Each row is where one point has got to under a steady rotation. How many steps took it there?
The counts run from 0 to 567.
[ 12  -4  20 -28  22  14  -8  19   4   3 -36  22   5 -20 -26 -19  19 -12
   9  -7 -25  34  -6  69 -16  -3  32  29   2  11  -3   3  10   8  16 -14
  -3  -5   2  28 -24   4  15 -11  21 -12  12 -19  -6 -14 -34   6  10  30
 -16  12  11 -12  15   4  -8  18 -33 -16 -26 -19   6  18  10  28  29 -16
 -37 -15 -11   0  27 -15 -11  -4  23 -12  24  -8 -37  16   5   1  12   6] : 327
[ 42   8   7  -4  18   4  11   1  15 -30   4 -20  13  -2   2  10  27   7
   7 -29 -12  -9  10  15   1   4 -23 -48   5  -6 -34 -16  47   7 -16  -8
  29 -29  39   0  11 -35  -2  11  -5  -8  15  -9   0  12 -17  17  23  -1
  11  -5  15 -14  15   5 -30   9  12 -26  18  -3 -59  -1 -17  -2  22  -2
   1 -29  -5   7   3  15  12 -26 -18 -37  -7   7  16 -42   1  38   3  28] : 234
[ 30   4  29  -2  30  36   7   0  -6 -20  -8  -4  13  -9 -11 -12  30  29
   2 -16   7 -13   5   8   2   1   3 -11 -18 -16 -26  -9  58   1 -12 -18
  23  -6  32  -8  29   5  21 -11  -4  -9   5   7  -2   1 -30  -4   9   9
  -1 -11   1 -48  44 -24  -4   0  37  16  10 -13  -7 -12  -7  32  47 -18
   6 -23   9   4  -9  -6  35   9 -24  -2  10  33  -2 -25   0  30   0  36] : 538
[ 37 -19   8 -17  25  -5   3  18  39  -4  21  -7 -19  -5   8  17   2 -10
   5 -17 -21  20   0  46 -50  27   2  -4   3  22   6   0  -4   9  -5  24
  14   4  17  -7 -30  -5  17  23  30  -8  18 -13   1 -17 -31  11  39 -19
 -27 -30  11 -13  12  -4 -31  -6   8  19  10 -11 -28 -19   2  -7  12  -8
  10 -58 -22 -15   6   0 -21 -14   5   7  -8   9 -18  -2 -32  32   1   3] : 395
[ 13  10  18 -30  22  32   6   4 -14 -10 -16   5   8 -15 -20  17  35  25
 -13 -14  -8   0  22  37  -1 -14  -1 -27 -10 -35 -14 -12  33   6   4 -25
 -10 -39  13   2   7  -7  -6 -17 -21  -5 -17 -12   4  -6 -14  13   0  20
  24   3  18 -33  24  20  -7   5   0 -33   6 -13 -45   1  -5  29  36  -4
 -22 -10   8  25   4   5  12 -29  -9 -31 -12   0  15 -34  18   8   4  24] : 285
[ 32  -2  -7   8  -2  15 -24   4  51 -11 -21 -12   2 -13  10 -14  48  18
  -3 -37   4 -12  31  20  27  24  15  -7 -17   2 -22   1  43   8 -21 -17
  15 -23  32  17  25   1   0  -8   7  -3  -2 -12 -25  -5 -15   4  46  18
 -13  -5  -3 -21  36  -5 -11   5  -4 -27  10 -10 -27  -7  10 -24  20 -16
   8  -7   3   1   1  -4  10 -22 -15  14  -3  -5  -2 -54  -4  16   4   7] : 147
[ 37   8  -6  -1  31   8 -22  31  29  -4 -36  -5  -5  -3  -3   5  -6   4
   2 -24  -2  23  22  41 -13  10  -2   8 -21  -2 -11   2  -7  27  -4   2
  -4  19  14  25 -11 -21  -5  20  29 -14   7 -13   1 -16 -22  20  34  19
  14  -9  -2 -17  16  -8 -12 -33 -18 -24 -34   8 -66  -8 -18 -15 -12   2
   2 -40 -23  15  29 -16 -23   4   5   3 -31  14 -18 -25 -25  23 -10  15] : 188
[ 22 -10  13  -1  12  26 -13 -17  23  -5 -14 -21  12  20 -12 -16  34 -12
  14  28   0  -7  16  10   5 -23  24 -22   2 -23 -16 -38  22  12  -7  -3
  10   1   7   9  16 -29  -7  11  -4  31  29 -12 -21   7 -17  13  18  26
  -6 -12 -41 -24  38 -19  20 -24   5 -14   0   1   6   2   6   5  40   8
  32 -30  -5   7  19  43  34 -13   2  35  14   7  -5   7  -9  24   5  38] : 179
[ 38   5  10  -4  12  13  -7 -16  38  -3  -4 -19   3   1 -11  -8  35 -17
  14   1  15 -14  18   4  -2  14  16 -28   2 -31   0 -24  -1  14 -17  11
  16 -28  19 -24  18 -11  -1  -1 -15  52   6 -18 -42  11 -17   9   4   5
 -14   6  -2 -34   6 -23  -8  -6 -13  18  22  -5  -9  -9  32 -22  27 -22
  42 -10  -8 -13  10  30  16 -19 -16  22  15   7  24 -26 -10  32  -1  32] : 181
[ 29  -4   7  -9  30  12 -14  11  41  10 -14  -5  -9   4  -7 -10   5 -13
  14   9  -1  13  -2  41 -15  13  28  15 -16  -7  24 -15 -20  21  -8  20
   2  27   0  -1 -19  -2   3  13  25  36   8  -7 -16 -21 -29  15  43  11
 -11 -34 -23 -20  20 -23   8 -19  -8  30 -18   1  -4 -11  23 -10  18  -5
  17 -33 -23 -20  26   9 -24  -1  11  33  11  17 -12  18 -28  21   4  22] : 430
[ 22  24  11   0  -7   5 -36  40   4   7 -38  -3  -4  -5  -7 -12   7  -4
  10 -11 -17  28  12  50  -6  12 -11  11   0   9  -8   9   7  29  12 -23
   1  -6  -3  40 -18 -31   0  19   8   6   4 -20   6  -6 -23  -4  42  24
  15  23  24  -6   1  -5   3 -13 -49 -26 -20 -13 -30  16   4 -22   2 -19
  -9 -16 -44   3  28 -22 -20 -14  16 -28  14  21  -9 -26  -8   5  -8  24] : 68
[ 40 -13  14   3  10  24   6  -5  13 -10 -25 -10  -5   6   6 -16  20   3
  10  -4   8 -11  14  -2 -14  15  15 -10   4 -37 -14  12  22  18  -1   0
  29   0   5 -26  24   3  16  -4  -9  15   3 -15 -24   3  -6   5 -17  -3
  -7   7  12 -26  15 -26  -5  -6   6  20  15 -19 -34   5   5   4  37 -38
  47 -20 -24  10   2   8  15   0 -25  23   6  34  -9 -54 -13  21 -16  38] : 217
[ 21 -13   7 -46  49   4  21  -2  13   9 -15  30 -10 -37 -12 -16  10 -28
  -1  -9 -25  26  -9  52 -46  19  30   9  23 -17  17   2 -20  18  12  19
   1   3   3 -27 -34  22  15  -9  12  19   5 -17 -18 -17 -32  18  -8   4
 -10  -2  26 -13 -11  -2 -22  16 -30  28 -12 -11  -2  11  25  10  29 -28
  -4 -30 -11 -17  21   7 -29  -1   4   3  15   5  -9   9  -2  17   9  -4] : 3
[ 48  15  22  13   5  15 -29  26  20  -9 -26 -29   2  10  -5   1   6  -3
  37 -10   1   2  23  10  -7  16 -22 -15   2 -19 -13  -1   5  16  -5  -6
   5 -25  19  -2  -1 -33   4   9 -11  21  18 -19 -12  20 -18   0  11  -9
   7  37  26 -27   2 -26  -7 -10 -11  -3   8  -4 -24 -13  13 -29  -1 -26
  23 -23 -41  17  25 -10   4  -5   1  -8  -4  31   8 -40 -37  33 -18  42] : 440
[ 27   1  13 -22  55  23   1  17  10   1 -29  21 -16 -20 -15  -4   3   6
   5 -22 -18  20  -6  50 -31  12  15  30 -21 -11   8   7  -6  14   8   6
  -3  19   8  -6 -14  29  15 -13  27 -13  -6  -5   4 -24 -33  14  19  10
  -4  -7  15 -39  19 -17  -9   1  -9  27 -30  -2  -4  -3   7  33  16 -24
 -18 -30  -5   1  21 -23 -26  30   6  10  -1  14 -31   2 -13  16  -6  15] : 207
[ 37 -20  -3 -14   9   6  -9   8  37  -6 -47   2 -18  12 -10 -27   7 -23
  11  -5 -20  16  12  31 -26  28  30  16  12  -6  -9  12 -12  39   7  17
  12   6   3  13 -31 -15   4  12  11  14  12 -39 -15 -10  -7  22   9  13
  -6  19  17   3   1   1  -2  14 -38  -4 -30  -9 -45  15   7 -11  11 -28
   6 -40 -47   2  26   1 -25   4   9   9 -13   6 -24 -20 -10   8  -1  24] : 307
[ 42 -18   3   2 -10  14  -2   9  28 -14 -11 -25 -19  18   6 -10  25  10
  24 -19   3 -17  18   0  -9  30  11 -12   0 -16 -12  -1  31  26 -10   4
  35  -9  18 -16  12 -15  13  18  -6  20   2 -15 -18  -2  -2   9  22 -17
  -8  -3  16  -9  15 -20  -3  18   5  18  22 -17 -40   1  10  -8  25 -30
  38 -30 -37   1  -5  22   9 -20 -27  21   2  25   3 -52 -14  23 -10  39] : 557
[  6  10  31  -6  24  23 -24  16   1   1  -4   1  23  -5 -28  -4  21  -8
  15  29 -17  29   1  47  -8 -30  10  -4  -2  11   4 -23  26   7  16 -22
 -15  -6  -1  32  -8  -5  12  -5  12   7  18 -15   7   9 -42  -4  20  32
 -19   5 -15 -34  29 -16   9 -21 -11 -24 -11  -4  39  -5  11  27  28  -1
 -11 -16  -5  10  33  -7  15  -7  27  -6  33  -2  -8  37  -8  17  11   8] : 159
[ 37  24   5   3   8 -18 -20  12  18  -1 -33 -14   4  -3   0 -20  -3 -22
  23 -20  -7  14  -3  31  17  26 -18 -17  15  -4 -18 -12   3  32  -5   0
  21 -13   7  16 -19 -45  -7  22  11  28  21 -20 -10   7 -15  12  22   8
  11  14  14  -3 -14  -7 -15   0 -44 -23 -28  -2 -50  12  -5 -31  -5  -5
  12 -20 -37  -8  25   7 -15  -3  -7 -25   0  23   5 -30  -1  24   0  25] : 271
[ 25  -6  15 -36  42  28   0  22  -6  -5 -43  17 -22 -11 -23  -7  -1  -1
  14 -14 -26  25  -3  54 -44   1  17  39 -16 -24   7   6 -10  15  19  12
 -14   7  -2  -9 -39   6  25  -6   0  -1  -5 -11   5 -19 -26  13   1   8
   5   7  27 -24  10  -1   0   8 -16  21 -15  -7 -13  11   8  27  21 -16
 -26 -30 -26   5  20 -12 -25   9  15 -15  -2  19 -20   3  -5  11   1  21] : 206
[ 24 -22  15 -20  36  20  22   4 -12 -11 -31  17   3  -4 -13 -18  -5  -8
   5   9 -24  26 -13  35 -35 -19  20  12  29  -7 -15  -6  14  18  20  -2
  10  39   5   1 -23 -16  21   6  20 -17  19 -14   9  -7 -33  17   3  10
   5 -14  -2 -10  18 -18  -1  -8   2  -3 -36  -4 -14  15  -9  44  34 -18
  -4 -50 -27  11  24   4   2  15  -6   0   3  18 -42   9 -10   9   6  15] : 377
[ 11 -31   2 -11  17  28  -2   0  23   7   9  -2   7   2  -3  -7  33   5
  -7  16   4   9  13  33 -24  -9  35   1  -2   0  12   7  19   0 -11 -14
   7  26   0   6   8  13   7   1  15   5  15   1 -25 -20 -38  11  26   9
 -18 -48 -29 -26  44 -16   7 -43  21  14  17 -17   8 -17  14  13  44 -12
  27 -36   0  17   1  17   9 -21  -6  52  29   7 -29  -6 -20  13   1   9] : 177
[ 17  35  20 -17  40  11  11   0 -22  -5 -37   6   9   1 -10  -9   5  -2
  18  -7   9  -5 -11  26  21   0  -9 -12   4 -54 -17 -30  19  23  11 -13
  17  -3   7 -16   1 -20  -4   1 -19  51 -13   5 -14   6 -13   7   8   5
  26  14  10 -36  -3 -24   6   1 -17   5 -11  -2 -25  24   1   6  38  -7
   9  -6 -11 -16  11  24  16 -14 -23 -28  22  33  30 -19  16  23   3  49] : 251
[ 18   9  -5  -3   0  20 -22   3  17  12 -29  -3  -6   2  -2 -38  39 -10
  17   6  22 -10   9  24  29  19  26  -3   1 -24  -3 -12  20  22 -10 -15
  22  -6   4  -3  18   5   1   3  -4  55  -7 -11 -42  -9 -10   5  28  19
 -13   0  -9 -15  14 -25  13   2 -29   9   5 -20   1  15  29 -20  40 -20
  32   2 -13 -26  12  22  15 -21 -10  27  31   8   5 -30   4  17  11  18] : 470
[  1   7  -2 -13  30   3 -16  -8  19  20   7   6  -4 -10  -6  -8  35 -13
  -3   6   9  -3 -10  46   2  11  21   1   1  -7  22  -7   5  12  -8  -5
  14  13  -6  -7   1  20  -1   6  16  52   4   4 -34 -23 -28   2  37  14
 -19 -34 -21 -22  17 -20   2 -20 -16  25   8 -20   5  -1  34 -20  37 -10
  29 -12  -1 -37   5  22  -6 -34  -8  25  47   1   9   0  -1  32  14  -3] : 552
[ 51  18  14  14   5   2 -23   0  39  -3   5 -31  12  -2  -3  -4  31  -9
  13 -13  12 -12  15   5   3  20 -16 -46   5 -19  -7 -22  18  11 -26 -11
  10 -32  31 -17  24 -16   4  -1 -12  32  16 -20 -32  16 -26   4  13  -5
 -13  15   7 -37   9 -11 -26  -5   0  -1  30 -11  -6 -20  18 -39  11 -21
  26 -17  -2  -2   6  14  13 -15 -12   4   6   9  13 -42 -21  36  -3  20] : 522
[ 19  19  33 -18  23   8  -2  23 -28  -5  -5   2   3 -14  -8  15   0   1
   8 -11 -26  17  -4  49 -31   6 -42 -11  25  -3   4  10  18  12  27 -20
   4 -18   4   5 -31 -24   5  10 -12   7  -6 -11   9  -1 -30  -9   1  -1
  15  11  47 -12 -10  -6 -12   4 -25 -11  17 -30 -23   3  12   6  16 -17
  -4 -14 -36  13  10  -3 -18 -32   5 -55  17  38   8 -35   6  20  -5  24] : 33
[ 31   0 -15   3  16  -3 -22  15  46  16 -17  -1  -3 -19  -1 -16  15 -14
  -4  -8   3  15  11  50 -18  26  16  17  -1  15  15  23 -12  25  -4  -6
   1  26   1   9  -9  12   1   1  37  -2  11 -16 -21 -17 -26  17  35  18
  -7 -12  -2 -12   9 -11 -15 -35 -35  -1 -31  -1 -27   1  12 -32  -4 -18
  18 -27 -17  -5  23 -23 -32  -4   8  31  12  10 -40 -25 -28  18  -1  -9] : 309
[ 23  11  30 -14  14  39 -12  16   8 -18 -33   0  -6   7 -17 -25  33  20
  35 -15  -9  -6  13  25  15   0  18   1 -36 -28 -28 -35  32  13   6 -11
   9 -38  23  13  10  -5  12  -8 -10  26 -11  -7  -4  -3 -12   0  28  26
  -4  24  13 -38  41 -11  12  23  -6  -1   2  -9  13   3   5  19  39 -10
 -22  -2 -10  -7  12   8  26   0  -1  -5  16  12  13 -13  12  17   8  45] : 368
[ 23  32  14   0  18  -3 -37  35   4  14 -23  -3   0 -17  -9   7   2  -3
  14 -13 -16  25   7  55 -14  12 -31  21 -13   5  16   8 -11  23  12 -20
   5   2   3  25 -26 -12   6  13  15  12   3  -8   2 -15 -34  -3  33  10
   3  10  19 -15  -2 -15  -5 -27 -40  -5   0  -6 -20  -6  15 -22 -10  -9
   3 -24 -40  -2  27 -26 -31 -16  17 -24  20  35  -7 -20 -20  28 -13  23] : 69
[ 22 -28  11 -32  35  24  10 -13  35  -5   3  11 -14   0 -13   0  26  -8
  -2   3  -5   1   5  40 -37   4  45   9 -19 -17  19 -16   1  -2  -3  26
  -6   3   8 -20  -9  19  15 -16   9  21   0 -12 -18 -16 -27  24  15   4
 -29 -28  -6 -31  30  -7  -3   2  19  46   1 -11   1 -11  19  20  48 -16
  10 -34   8  -3  13  24   1  -9   1  41   9  -5  -6   4 -10  16  10  16] : 466
[ 19   4  -1 -20   5   8   6  12  -3 -13 -13 -14  -9  14   1  10   6  -7
  -6  -7  -4   3   8  31   4   4  -7 -23  22 -18 -13 -10  14  21   5   2
  13  -1   8  -4 -14 -55 -16  36  -5  33  -4 -27   0  -5  -4  23  12   1
  15 -15  17   9  -3   1  -9  -6 -23 -13  -4 -14 -74   7  -5 -12  25   7
  24 -37 -33  -1   8  40   0 -38 -14 -21  -4  14  22 -37   8  16   2  41] : 474
[ 43  18  24  15   1  16 -34  -1  41  -8   1 -36   4  17  -9 -12  28 -18
  32   4   3 -10  18   4   4  15 -10 -32   7 -13 -11 -33  26   4 -19   2
  21 -36  26  -7  13 -22  13   2  -7  41  18 -14 -22  12 -16   5  23  -2
 -22  15   3 -25  20 -25   2  -1  -2   1  25  -9   8 -16  23 -27  26 -12
  25 -17 -21  -2  14  20  18 -20  -3   4  19  13  15 -16 -17  36  -4  32] : 521
